In the rows, 128 means zero.
Families of rows that turns and mirrors carry onto each other, the same ones carrying the whole set onto itself: the rest of each named row's family, in list order:
5 families of 6 rows:
Selem: [74, 98, 79, 99, 109, 95, 150, 139, 60, 135, 89, 92, 142, 109, 191, 102, 120, 178, 127, 106, 134, 153, 185]
rig: [147, 68, 105, 105, 156, 77, 98, 184, 96, 135, 57, 95, 52, 146, 107, 108, 149, 97, 106, 169, 157, 135, 99]
mibil: [139, 126, 128, 125, 146, 124, 145, 103, 157, 153, 99, 76, 142, 160, 73, 79, 167, 77, 94, 206, 183, 87, 125]
kede: [77, 170, 85, 72, 112, 136, 150, 122, 100, 115, 113, 141, 184, 104, 196, 163, 108, 134, 94, 101, 121, 111, 96]
toda: [140, 141, 83, 130, 162, 85, 80, 129, 145, 149, 90, 113, 73, 146, 117, 164, 107, 71, 135, 179, 136, 65, 98]
Tav: [96, 115, 87, 102, 91, 100, 148, 153, 59, 135, 118, 115, 133, 103, 198, 98, 129, 166, 130, 96, 103, 160, 161]
tufer: [97, 140, 133, 95, 101, 185, 205, 101, 111, 117, 105, 134, 190, 111, 145, 87, 158, 119, 117, 141, 139, 136, 164]
Kaguf: [135, 92, 139, 114, 171, 105, 133, 125, 137, 140, 102, 86, 143, 164, 81, 85, 167, 85, 84, 211, 180, 74, 139]
Tesu: [145, 146, 119, 138, 182, 116, 82, 168, 143, 149, 76, 143, 115, 137, 117, 175, 123, 73, 118, 184, 152, 63, 108]
Neb: [59, 88, 97, 89, 100, 107, 157, 171, 72, 124, 100, 111, 130, 101, 161, 86, 117, 181, 118, 118, 135, 148, 190]
keb: [153, 146, 72, 127, 193, 125, 93, 139, 144, 167, 85, 130, 97, 120, 114, 180, 126, 86, 106, 170, 159, 69, 85]
babim: [58, 158, 90, 97, 123, 136, 131, 135, 129, 112, 120, 159, 156, 93, 181, 179, 109, 148, 114, 113, 124, 128, 81]
kose: [165, 68, 69, 101, 147, 96, 93, 136, 107, 155, 63, 69, 62, 167, 105, 102, 144, 86, 132, 164, 172, 135, 131]
Bapig: [148, 142, 79, 117, 156, 102, 77, 143, 142, 156, 77, 138, 104, 145, 139, 179, 115, 66, 134, 183, 160, 55, 111]
Fupi: [72, 104, 79, 91, 105, 110, 149, 165, 50, 125, 94, 98, 121, 102, 173, 98, 142, 183, 131, 114, 144, 163, 170]
nedel: [94, 143, 140, 96, 101, 190, 194, 123, 120, 112, 90, 145, 193, 107, 137, 115, 125, 115, 103, 133, 142, 139, 181]
Soge: [67, 144, 95, 75, 120, 118, 146, 106, 118, 118, 110, 162, 158, 103, 177, 169, 112, 141, 103, 92, 104, 129, 82]
Zos: [152, 115, 126, 126, 167, 124, 156, 111, 156, 152, 97, 70, 126, 161, 80, 73, 172, 94, 103, 193, 158, 74, 125]
Vif: [114, 153, 126, 104, 110, 174, 206, 101, 101, 124, 82, 132, 200, 125, 148, 97, 149, 116, 124, 120, 122, 149, 168]
Sirun: [133, 126, 115, 102, 138, 96, 126, 96, 149, 146, 103, 86, 141, 187, 76, 83, 166, 72, 94, 201, 170, 76, 131]
rur: [167, 83, 102, 105, 158, 86, 103, 161, 78, 169, 75, 63, 51, 130, 114, 101, 145, 118, 134, 160, 170, 123, 95]
dopo: [142, 118, 123, 99, 157, 127, 117, 93, 131, 157, 91, 81, 135, 185, 81, 93, 143, 63, 119, 196, 166, 66, 109]
let: [138, 151, 72, 117, 171, 104, 85, 154, 150, 154, 77, 140, 104, 129, 112, 187, 127, 86, 132, 174, 159, 61, 86]
labol: [149, 67, 90, 112, 138, 86, 106, 166, 78, 169, 65, 88, 46, 138, 113, 88, 144, 106, 132, 179, 163, 135, 104]
dun: [91, 159, 137, 96, 84, 202, 183, 104, 106, 122, 125, 134, 177, 112, 135, 92, 156, 120, 113, 134, 140, 125, 166]
zuteg: [159, 78, 91, 106, 119, 88, 91, 160, 88, 153, 56, 83, 59, 173, 117, 89, 134, 88, 129, 169, 158, 145, 97]
Vara: [66, 158, 89, 77, 93, 152, 137, 144, 139, 101, 117, 152, 133, 94, 188, 173, 120, 146, 118, 96, 128, 117, 93]
fum: [80, 98, 58, 93, 89, 141, 145, 163, 53, 118, 107, 99, 123, 113, 175, 87, 126, 182, 121, 124, 145, 154, 165]
radek: [90, 137, 117, 88, 99, 171, 194, 106, 124, 131, 89, 123, 185, 126, 169, 87, 166, 119, 94, 106, 125, 147, 170]
reveg: [66, 140, 109, 69, 109, 129, 135, 155, 116, 102, 116, 165, 158, 98, 155, 173, 91, 150, 107, 98, 122, 135, 85]

Same family as rig: Kaguf, Tesu, Neb, nedel, reveg
Same family as tufer: mibil, babim, Fupi, let, labol
Same family as Tav: kede, toda, kose, dopo, radek
Same family as Sirun: Selem, Bapig, Soge, Vif, zuteg

Families of rows that turns and mirrors carry onto each other, the same ones carrying the whole set onto itself: the rest of each named row's family, in list order:
9 families of 3 rows:
Dola: [93, 144, 177, 165, 191, 134, 81, 58, 135, 109, 82]
ruk: [182, 87, 118, 83, 149, 159, 128, 64, 160, 96, 46]
gese: [87, 88, 178, 148, 155, 161, 115, 29, 149, 77, 124]
sugov: [161, 139, 156, 117, 189, 125, 56, 63, 115, 196, 87]
madus: [198, 149, 144, 132, 155, 130, 98, 49, 130, 95, 44]
fama: [93, 120, 174, 170, 154, 111, 141, 69, 154, 91, 110]
reget: [175, 86, 159, 77, 140, 114, 77, 70, 120, 195, 143]
nub: [219, 84, 119, 81, 140, 143, 104, 60, 150, 107, 76]
komum: [88, 87, 165, 138, 166, 151, 102, 64, 164, 54, 103]
Kerel: [104, 87, 192, 106, 169, 138, 63, 53, 111, 195, 132]
tuled: [71, 98, 190, 128, 139, 122, 98, 69, 141, 102, 146]
Beme: [189, 106, 155, 96, 98, 122, 125, 62, 135, 77, 101]
kato: [140, 52, 176, 112, 183, 148, 62, 66, 159, 203, 119]
vas: [162, 106, 175, 84, 159, 94, 69, 62, 108, 198, 114]
Fibup: [68, 118, 207, 137, 158, 104, 96, 62, 125, 101, 114]
bis: [194, 127, 162, 102, 115, 104, 120, 50, 123, 78, 70]
bif: [222, 98, 148, 84, 118, 142, 102, 39, 118, 140, 73]
nati: [218, 86, 133, 97, 120, 157, 121, 21, 143, 110, 89]
voz: [218, 118, 133, 125, 130, 105, 141, 68, 143, 128, 78]
pomo: [138, 102, 160, 128, 175, 103, 95, 77, 133, 212, 132]
fimo: [101, 104, 186, 139, 130, 150, 114, 36, 135, 57, 92]
pavan: [223, 68, 149, 104, 132, 152, 107, 51, 171, 116, 63]
fov: [64, 81, 156, 119, 188, 159, 113, 70, 165, 96, 86]
mizi: [125, 68, 156, 95, 195, 141, 54, 75, 143, 190, 132]
lag: [135, 71, 162, 105, 173, 150, 72, 32, 135, 207, 148]
sipot: [136, 66, 133, 76, 193, 150, 82, 74, 147, 201, 93]
Sil: [99, 72, 192, 151, 164, 153, 106, 55, 185, 78, 95]

Same family as bis: vas, Fibup
Same family as lag: gese, nati
Same family as fimo: Kerel, bif
Same family as fama: voz, pomo
Same family as sugov: Dola, madus
Same family as reget: tuled, Beme
Same family as ruk: fov, sipot

